Rows are one point carried round by a steady rotation, each followed by how many ticks it has turned.
The counts run from 0 to 255.
[101 126 178  87  79  98 140 118 100 163  71 153 110 149 150 114 106 129
 118 132 125  96  90 136  68 105 165 111  96 119 101 132 129 142  89 114
 114 128 167 124 194  90 106 116 143  86 124 111 155 120 148 160 137 143
  75 123 121 119 130 162 118 162 117 160 107 122 151 116 136 113 131 134
 106 155] | 79
[ 98 106 174 113 112 116 162 126  99 140  81 141  97 147 125 116 102 120
 114 127 120 122 106 124  80 114 159 124 109 137  76 119 137 130 121 122
 139 119 152 104 198 123 108 142 163  95 102 120 168 112 183 153 159 120
  90 115 106 136 142 130 103 166 117 182 122 111 181 108 147 103 127 142
 112 157] | 192
[109 117 199  95  82  96 136 111 110 168  74 145 105 151 150  93 100 132
 110 137 117 106  95 135  81 118 161 115  93 130  99 138 131 129 102 115
 120 128 170 131 188  96 108 108 137 100 126 108 160 130 155 167 131 136
  71 141 119 120 119 164 130 173 115 173 124 133 158 117 135 122 144 147
 101 160] | 243
[105 113 141  83  71 116 151  92  79 105 119 150 160 157 135 141 137 126
 132 121 118 128 118  98 110  86 160 100 101 125 107 116 137 135 101 122
 157 141 168 102 193  95  94  96 167  80 103 134 145 126 146 136 146 103
 112 123 116 118 155 116  92 153  53 150 125  96 141  97 141 112 117 112
 111 145] | 150
[118 105 118  97  81 104 164 122  88 131  70 115  98 134 136 117 140 120
 119 125 126 123 108 123  94 109 135  99 102 145 113  94 125 157 101 130
 150 137 137 129 201  97  96 136 123  78 100 133 160 161 140 147 158  90
 110 128 106 151 135 142  78 109  97 159 125  96 142 100 133  77 137 116
  73 151] | 219
[ 96  70 154  94  93 104 138 150 127 119  89 135  98 120 140 123 104 137
 112 131 109 145 118 120  92  95 139 102 101 126  86 102 118 120 125 158
 132 131 161 104 177 133 109 123 140  56 140 130 141 146 188 153 127 132
  88 137 110 111 131 156 104 182  83 162 117 106 167  83 152 114 145 115
 116 147] | 116
[107 110 135 111  59 116 145 104  97 152  84 152 100 137 127  89 117 134
 114 160  98 104 104 146  91 130 148 108  87 142 101 133 139 126 117 133
 130 136 141 144 217 114 114 129 127  69 103 147 151 140 129 118 138 109
 113 133 103 149 100 135  96 140 112 150 148 116 152 119 118  81 140 128
  75 174] | 51
[115 100 143  72  60 121 136 111  79 134  85 152 125 151 134 123 115 136
 118 128 109 121 109 120 114 130 133  81 115 132 125 104 128 125  98 153
 130 165 153 134 172  80 102 106 142  73 135 137 132 161 137 108 114 128
  89 108 119 119 121 144  99 147  57 146 138  97 124 120 112 102 143  69
  77 162] | 208
[125 110 163  83  73 104 141 134 125 146  89 151 122 132 164 104 111 135
 114 140 138 108  91 126  79 117 146 116  93 127 116 120 123 134 102 146
 111 130 185 105 191 100 107 101 139  75 141 118 154 129 138 156 116 133
  80 115 122 112 126 157 121 155  84 158 106 109 136 103 125 129 165  99
  99 166] | 76
[ 91 131 173  79  88 130 152  98  83 144 106 128 107 140 159 126 124 109
 139 120  89 141 136  95 100 104 156  83 122 112 100 112 146 133  89 138
 136 163 141 129 199  77 101 130 143 123  97 139 140 136 140 132 147 116
 107 111 107 148 171 121 134 149  68 146 126  93 135 121 100  78 150 115
  92 144] | 180
[115  95 168  80  96 102 131 129 112 137  47 112  95 129 133 103 130 131
  97 127 132 128 112 146 116 132 128  87 122 150  98  96 130 132 118 146
 131 146 137 122 160  97  88 119 116  70 128 120 159 170 179 150 132 126
  78 127 115 119 124 174 125 158 103 168 134 115 151  97 150 105 164 130
  90 143] | 167
[100 117 131  95  75 130 134 115  91 119 119 144 145 127 150 130 148 131
 124 111 135 129 115 103  99  83 151  95  99 123  97 106 132 126 119 132
 146 150 174 104 207 118  92 103 167  85 125 131 157 123 168 150 141  96
 107 110 117 122 143 127  96 157  46 161 117 109 148  91 156 117 145 109
 115 153] | 149
[114 116 128  84  75 111 157  91  96 104 113 140 147 146 151 128 150 126
 121 127 117 138 122 111 117  87 144 102 104 127  87  93 141 116 117 121
 155 133 169  90 192 107  95  97 162  91  98 132 144 137 155 143 137  99
 100 143 106 121 155 143  97 131  50 154 119  93 149  74 139 106 123 107
 109 132] | 230
[ 76 119 168  83  67 137 113  88  90 139  90 155 123 174 141 141 113 144
 116 128  80 129 117 123  94 107 156  78 113 115  75 128 127 110  97 142
 128 133 154 139 188 117 103 126 167  96 116 134 121 141 159 101 133 138
  98 131 119 104 122 146 120 184 103 147 139 109 152 121 130  94  95 119
 125 131] | 122
[110 126 148  74  78 146 119 112 113 126  95 133 119 114 176 122 154 123
 123 111 123 136 128 116 100 108 140  63 113 126  93 103 140 123 120 153
 130 157 141 128 207 124  80 123 132  80 119 149 141 145 148 125 137 109
 100 100 113 133 139 148 121 164  65 141 134 104 127 112 140  91 170 118
  89 150] | 14
[105 127 144 107  74 139 127 107 105 166  70 129  86 139 158  86 125 123
  94 141 106 110  90 146  82 141 145  98  95 147  96 104 128 129 124 127
 113 138 159 135 202 117 121 131 121  93 115 148 166 154 154 121 141 114
  86 117  94 141 106 161  95 134 113 169 142 109 144 119 111  82 146 135
  83 174] | 134
[105 106 159  78  69 143 114 119  98 157  85 149 118 138 159 114 121 145
 103 125 112 123  96 126 100 128 137  73 114 141 112 107 125 117 113 160
 116 163 158 134 175 108 110 117 143  71 149 143 145 162 168 100 119 136
  91 102 123 120 118 153 112 160  72 149 136 110 135 128 124 111 146  86
  97 168] | 207
[ 91 134 170 104  65 109 152 104  84 158  86 156  84 156 147 109 115 119
 120 155  75 109 112 130  78 110 161 109 100 109  98 134 137 126  82 125
 123 147 143 153 210  95 109 137 138 106 110 119 132 146 128 122 138 139
 119 131 105 140 124 140 118 130 115 134 125 109 151 120  95  68 121 110
  87 154] | 49
[ 96 109 142  85  70 118 138 107 106 107 108 114 121 151 172 144 142 116
 127 115 110 150 123 104  87  83 143 103  98 111  92  96 117 143 107 132
 156 127 173 111 198 110 112 119 152 104 107 143 126 144 152 132 146 105
 100 127 103 123 161 142  91 132  62 159 119  88 135  73 119 106 116 109
 124 121] | 147
[104 132 162  69  74 122 153  98  92 116  99 143 114 136 166 137 145 103
 130 118 105 139 140 102 104 104 149  81 123 112  93 106 147 129  95 149
 144 161 135 121 198  76  82 124 147 107  97 134 127 141 130 128 141 112
 107 117 104 138 172 129 129 135  71 130 121  98 133 116 102  78 152  96
  91 132] | 16
[101 102 137  93  92 104 172 120  87 130  63 122  76 145 126 123 136 110
 120 124 107 135 113 119  97 118 144 103 129 143  94  88 130 146 100 132
 145 139 132 121 184  97  99 153 132  96  98 132 156 162 159 137 163 112
 100 116  96 149 154 147  97 108 116 159 128  84 150 108 114  63 124 101
  80 132] | 56
[104  99 155  70  72  80 140 109  99 125  64 106  90 153 138 126 140 121
 121 125 104 137 123 125  97  96 135  89 115 118 111 105 115 154  90 129
 144 141 142 137 161  70  86 121 110  85 131 110 120 187 158 147 139 130
  96 151 117 110 136 173 107 127 102 139 130 107 146  79 120  81 129 116
  95 129] | 5
[100  98 171  69  93  91 128 124 124 129  46 115  85 136 146 120 141 117
 115 114 122 134 123 140  84 104 138  79 124 126  90 111 110 139 101 150
 129 142 131 128 171 106  86 143 121  78 131 113 137 164 168 147 152 137
  81 129 114 113 137 176 128 152 117 140 112 116 151  98 135  84 140 124
 107 118] | 86
[ 78 128 161  85  65 110 109  85  92 140  93 110 105 160 159 128 149 118
 122 121  85 137 134 123  92  83 159  80 111 108  91 123 122 136  97 111
 149 144 143 144 189  90  88 121 125  99 109 131 119 155 147 131 148 122
 114 144 113 115 128 164 111 150  91 140 138 115 147  90 130  82 113 158
 116 123] | 9
[118 118 137  73  68 132 151  99  85 113  94 138 135 121 147 122 150 121
 129 118 111 132 137 106 112 100 136  77 115 131 101 106 147 129 109 151
 149 155 132 117 200  95  79 116 133  81  94 142 140 148 136 128 137 103
 110 119 114 142 142 129 115 141  55 138 139 100 126 111 117  90 166  97
  78 150] | 15
[126 116 157  96  75 122 164 105 121 121 104 144 118 124 161  91 108 116
 120 140 119 117 116 124  95 134 135 117  78 150  98 119 161 117 120 152
 139 122 157 100 213 120 113 116 141  75  76 154 162 121 124 142 142  93
  97 130  88 134 129 147 113 151  93 163 141  96 131  99  99 102 161 122
  82 162] | 22
[107 117 152  92  50 115 140 118  85 161  87 160 115 136 133  92 127 127
 118 144 104 110 104 126  94 123 149 100 103 129 126 124 129 123 107 134
 110 168 151 136 196  77 100 111 134  82 138 114 151 140 140 139 135 140
 113 119 123 130 111 134 112 144  75 138 133 128 147 116 115  90 168  96
  74 185] | 211
[112 112 167  91 108 100 180 123  95 140  87 118  91 148 168 126  88 114
 135 130 110 124 115 104  89 119 146 132  98 128  95 103 142 151  83 132
 156 129 168 111 184  98 133 121 141 111  89 137 152 141 135 156 136 107
  77 127 105 145 167 143 109 135  92 177 110  71 142 114 106 105 129 121
  85 144] | 107
[116  99 178  85  79  78 139  91  94 147  60 127 104 171 131 121  85 132
 115 133  97 103 113 129  99 123 140 113  96 141 118 136 137 158  89 127
 144 118 152 140 174  87 109 111 128  84  97 128 139 157 131 131 133 114
  80 154 122 117 112 168 108 159 117 170 155 106 148 114 117 108 111 153
  98 146] | 245
[ 82  64 185  86  96  92 141 146 133 119  82 120  86 142 151 135  89 117
 114 121 101 154 125 120  82 114 145 104 112 122  86 107 119 133 109 166
 134 120 162 104 169 129 115 135 142  83 130 135 120 153 189 137 141 136
  86 133 106 117 153 157 105 178  97 161 122 102 162  82 129 103 119 122
 119 130] | 115
[115 141 152  85  72 141 143 103  82 137 102 139 123 122 152  98 148 119
 110 120 118 137 123 114 123 112 146  80 120 140  87  99 163 106 121 139
 133 173 143 112 190  88  85 113 140 100 106 134 162 135 156 143 139 116
 102 113 113 141 144 128 133 158  55 155 137 106 139 111 124  85 181 109
  88 164] | 98
[103 105 158  69  67 124 122  97  90 129  76 153 115 165 137 141 116 145
 118 128  84 117 118 118 106 131 142  72 119 132  92 107 134 120  97 169
 131 145 149 136 170 104  96 129 147  82 118 136 124 158 139  88 122 131
  90 120 109 115 126 155 120 157  93 143 146  94 131 128  95  93 112  72
  95 140] | 125
[129 104 168  81  75 119 135 129 133 122  84 161 134 134 165 107 120 124
 118 128 141 108  98 137  85 136 149 107  88 135 109 120 132 125 108 174
 106 132 180  96 192 111  91 115 157  73 129 119 151 113 144 148 133 126
  77 113 101 114 135 152 125 171  82 157 121 113 135 112 108 124 157  83
 108 159] | 156
[103  78 169  80  86  91 148 116 116 111  84 106 101 157 146 124  93 129
 122 138  85 147 125 109 106 113 131 112 114 128  86 103 126 132 101 142
 159 126 173 111 150 110 125 114 134  84 119 134 125 171 174 145 126 131
  77 155 109 108 150 167  99 161  81 168 132  80 157  73 113 121 117 118
 117 125] | 34
[114  88 175  72  81 104 111 124 120 139  47 121  97 135 143 111 124 131
 103 112 127 115 100 149  77 136 142  90  97 143 105 123 116 151 115 148
 121 124 140 129 185 111  86 134 130  62 122 126 152 148 165 144 149 124
  82 122 116 120 114 172 108 169 127 158 142 132 149 117 144 107 130 142
  94 154] | 83
